The rows of Y fall into several groups, which share some directions, and each row is roughly a mix of its group's hidden directions.
Y, 82 rows:
[[ 16 -34  -8 -45  19 -20 -20  15  52   7  27 -13 -18  -6 -10]
 [  3  43  11  32  -3   8 -10  -1 -45 -16 -25  44  -3  -2  27]
 [ 12  19 -30 -18   4  25   0 -68  15  15 -16  18  15 -13  22]
 [ 38  28   7 -24  33  -3 -10 -21 -24   3 -25  29 -19 -11  43]
 [-34  -4  21  24  -5 -18  37  30 -48 -27  21  -5   3 -17 -16]
 [-41 -27   5  26 -14 -17  25  43  -3 -19  29 -24   7   7 -30]
 [ -7  11   6  11   4  12  40 -60 -43   2   0   1   7 -33  15]
 [  2  34   1  27  10  -1  -8  -8 -36 -24 -26  55  -5   6  33]
 [ -5 -20   6 -17  -2   9  39 -45  -8  23  22 -42   7 -37 -12]
 [ 25 -29 -23  -9  -8  20 -26 -27  51  24  -7 -15  14  30 -16]
 [ 11  23  -3   6  11 -12 -43  37   5 -23 -19  52 -16  22  20]
 [  9  22   9 -12  40 -22  23  -2 -47 -18 -10  25 -16 -17  40]
 [ 27 -38   1 -31   2  -3 -15   9  44  25  26 -41 -11  -8 -16]
 [ 36  15   9  -7  24   1  15 -41 -44   1  -6  18  -5 -31  37]
 [ -1 -36  -1 -10   0   4  42 -42   3  19  24 -49  11 -19 -13]
 [  2  35   7  41 -15  -5 -15  52 -13 -29  -4  32  -3   7  26]
 [-52 -14  -4 -48  12 -10  23  -6   4  10  -1 -23   5   1 -46]
 [-25 -21  23  22  -9 -23  11  61 -13 -17  22 -20  -7  10 -28]
 [ 33 -24  -3  44   6  12  22 -29 -33  15 -18 -28  14  28  18]
 [-48  27  -3   6 -18  -8 -14  55   9 -25  -5  24   4  18 -22]
 [ 14   9  11 -42  -1 -14 -27  33  40  -4  31   7 -24 -38   2]
 [  4  18   2   0  22  -3  20 -53 -37 -12  -5  35  -8 -29  34]
 [ -2 -12   4  -8   7   7  44 -60 -24  13  14 -24   6 -37   4]
 [ 17 -11  15 -26  -3 -18 -19  51  34   4  36 -21 -23 -26  -4]
 [ -6   8  -3   0 -17  -3 -42  64  33  -5  -7   7  -3  32 -19]
 [ -7  35   3  43  -5   9   2  -4 -42 -20 -31  39   8  18  23]
 [ 23  14 -11  -7  16  13  20 -64 -25   5  -6  18  10 -30  32]
 [  4  21  -9   6  10 -12 -40  36  11 -25 -19  53 -12  27  18]
 [-12  -4  38  18   1 -24  13  55 -45 -20  14  -7 -14  -7 -15]
 [  0  11   8   0   9   9  36 -59 -43   5   0   2   1 -38  18]
 [ 33 -34   3 -38  18  -1  10 -33  14  31  19 -41  -8 -21  -3]
 [ 16 -16 -13  -2  12 -18 -35  51  39 -14  -4  14  -8  44   2]
 [-30 -18 -42   1 -17  11   4 -19  60   6   8 -13  24  21 -15]
 [  3  -7  41  13   0 -22  -7  66 -31 -13   8 -10 -22   4 -16]
 [-16  28  19  29 -25  23  25 -35 -49   7  -4  -3  10 -32   2]
 [ 56 -21  -1  34  -3  19  -8 -49  -3  18   1  -5  -1   0  29]
 [  0  24  -7  20   5  -8 -32  31   0 -28 -25  52  -6  34  18]
 [  2  11  14  22  21  -4  42 -22 -66  -7 -10   0  -1 -14  27]
 [ -8  13  24   5  16 -12  36 -18 -59  -9  10   4 -15 -42  19]
 [ 59 -33   1  35   0   6  -3   9   4  20   4 -39   1  21  21]
 [ 37   5  -4  56  -3  17   2 -26 -28  -3 -21  13  10  20  37]
 [-24 -18   1  12 -35   9 -22  33  39   7   9 -23   7  25 -46]
 [-29 -26 -22   7 -20   1  -7  24  56   3  12 -24  11  32 -29]
 [-60  25 -11  -3 -15  -3  -7  33   9 -22 -15  27  12  22 -31]
 [-66  33  -3 -23  -1  -4   9  -7 -12 -21 -12  37   6  -7 -24]
 [ -5 -23   5  -4  -8  12  43 -41 -11  23  19 -50  14 -25 -15]
 [-36  -7 -39   1 -26  20   3 -27  50   8   5  -8  28  13 -23]
 [-46  -1  -5 -62   8 -14   5  14  25   2   7  -7  -1 -10 -39]
 [ 11  -4  49  15  -4 -14 -11  56 -40  -8   7  -9 -21  -4 -18]
 [ 12 -35 -11 -35  16   9  13 -55  15  31  -2 -32   8   2 -18]
 [-46 -11 -10 -54   8  -8   9   4  24   9   1 -17   6   4 -48]
 [-23  -8  12   5 -13 -14 -22  67  22  -6   3 -13 -12  31 -31]
 [ 28 -19  22 -30  21 -16  20  -4 -11  15  31 -34 -22 -45  12]
 [  2  37   3  31   0   1 -22  17 -26 -24 -28  53  -4  18  25]
 [  2  -9  39  13   5 -26  -2  66 -31 -15   9 -11 -23   5 -12]
 [-32 -25  12  29  -9 -20  36  36 -23 -21  31 -22   7  -6 -23]
 [ -8 -13  -3  15 -28   6 -21  55  31   6   0 -27  11  36 -31]
 [ 40 -26  -2  -7  12  16   6 -69   1  26   2 -15   0 -12  12]
 [ 49  -9   2  50   0  17   2 -36 -24   7  -9   0   3   8  38]
 [-52   9  -3  -8 -13 -13  -8  59  18 -15   0   1   3  19 -35]
 [-39  -1  17 -43  18 -18  34 -11 -25   1  16 -12 -13 -40 -21]
 [ 22  14  29   1  24 -15  17   0 -64 -14  -2  16 -15 -29  26]
 [ 32  25  -7 -20  24  10   0 -51 -17   8 -20  26  -3 -18  40]
 [  8  -1  12 -31  13   2  22 -48 -18  17  19 -13 -11 -58   8]
 [-12  44   8  29  -7  13   8 -20 -50 -12 -26  36   4  -8  21]
 [  5 -25  -5 -16  -7  -7 -24  50  48  10  11 -29  -2  25 -28]
 [  3  31   0  20   0  -4 -37  37  -6 -23 -24  51  -8  25  16]
 [ 23 -32   1 -34  21   3  18 -51   4  30  11 -34  -5 -20  -6]
 [ -6 -26   5  -3 -12  12  40 -39  -5  21  22 -51  12 -27 -17]
 [ 66 -18  13  17  -2  -2 -16  20  13  12  25 -22 -18 -15  33]
 [-15   8 -14  34   1  17  21 -44 -38  -4 -35  16  25  30   6]
 [-36 -18 -17   6 -23   0 -11  31  52   1   8 -19   8  32 -33]
 [-39 -10   0 -62  10 -13  11   2  19   9  14 -18  -5 -21 -39]
 [ -2  -4  44  16  -5 -18  -6  61 -37 -13   9  -9 -18  -1 -21]
 [ 39  15  20  -3  23  -2  10 -25 -53  -1  -6  16 -11 -31  34]
 [ -8  11   7   2   4  11  40 -61 -41   7   0  -2   6 -35  12]
 [ 34  18  29  -5  26 -11   6  -2 -57  -7  -9  17 -20 -25  30]
 [ -9 -30  -2 -17 -17   6   9  14  32  23  18 -58  12   4 -39]
 [ 14  28   0   1  19 -13 -35  19  -7 -23 -18  59 -19   6  31]
 [-48  -6   2 -60  12 -13  17  -6   8   5  10 -11  -3 -21 -40]
 [-17  -6   9 -22 -11  14  34 -41  -9  25  18 -39   7 -43 -19]
 [ -1 -27  -5  23 -24   5  -6  43  27   7   3 -39  17  41 -28]]
One row of each group comes first, with its name. Which group is each row after those in?
[ -1  18   1  14 -24  -6 -37  66  33 -18   9  18  -6  10   1]	C
[ -2 -37  -3 -33  -3  -2  17 -12  32  23  31 -49   3 -18 -27]	R
[ -1   1 -46 -14   9  14  14 -62  33   9  -6   8  19   0  25]	A

[ 26  10  34  -5  32 -26  -2  35 -45 -12  -7  11 -31  -7  25]	A
[-35 -24  12  25  -9 -22  24  50 -10 -21  28 -23   2   6 -26]	A
[ 12 -27 -13 -18   9 -18 -30  47  51  -3   7  -6  -7  33 -12]	R
[  7 -17 -14  -5   3 -14 -34  53  46  -9   0   3  -4  41 -11]	R
[-50   6 -10 -22 -13  -8 -15  44  33  -8   0   5   5  18 -41]	C
[ 35  13   5  -8  26   2  16 -43 -41   1  -7  18  -3 -30  40]	A
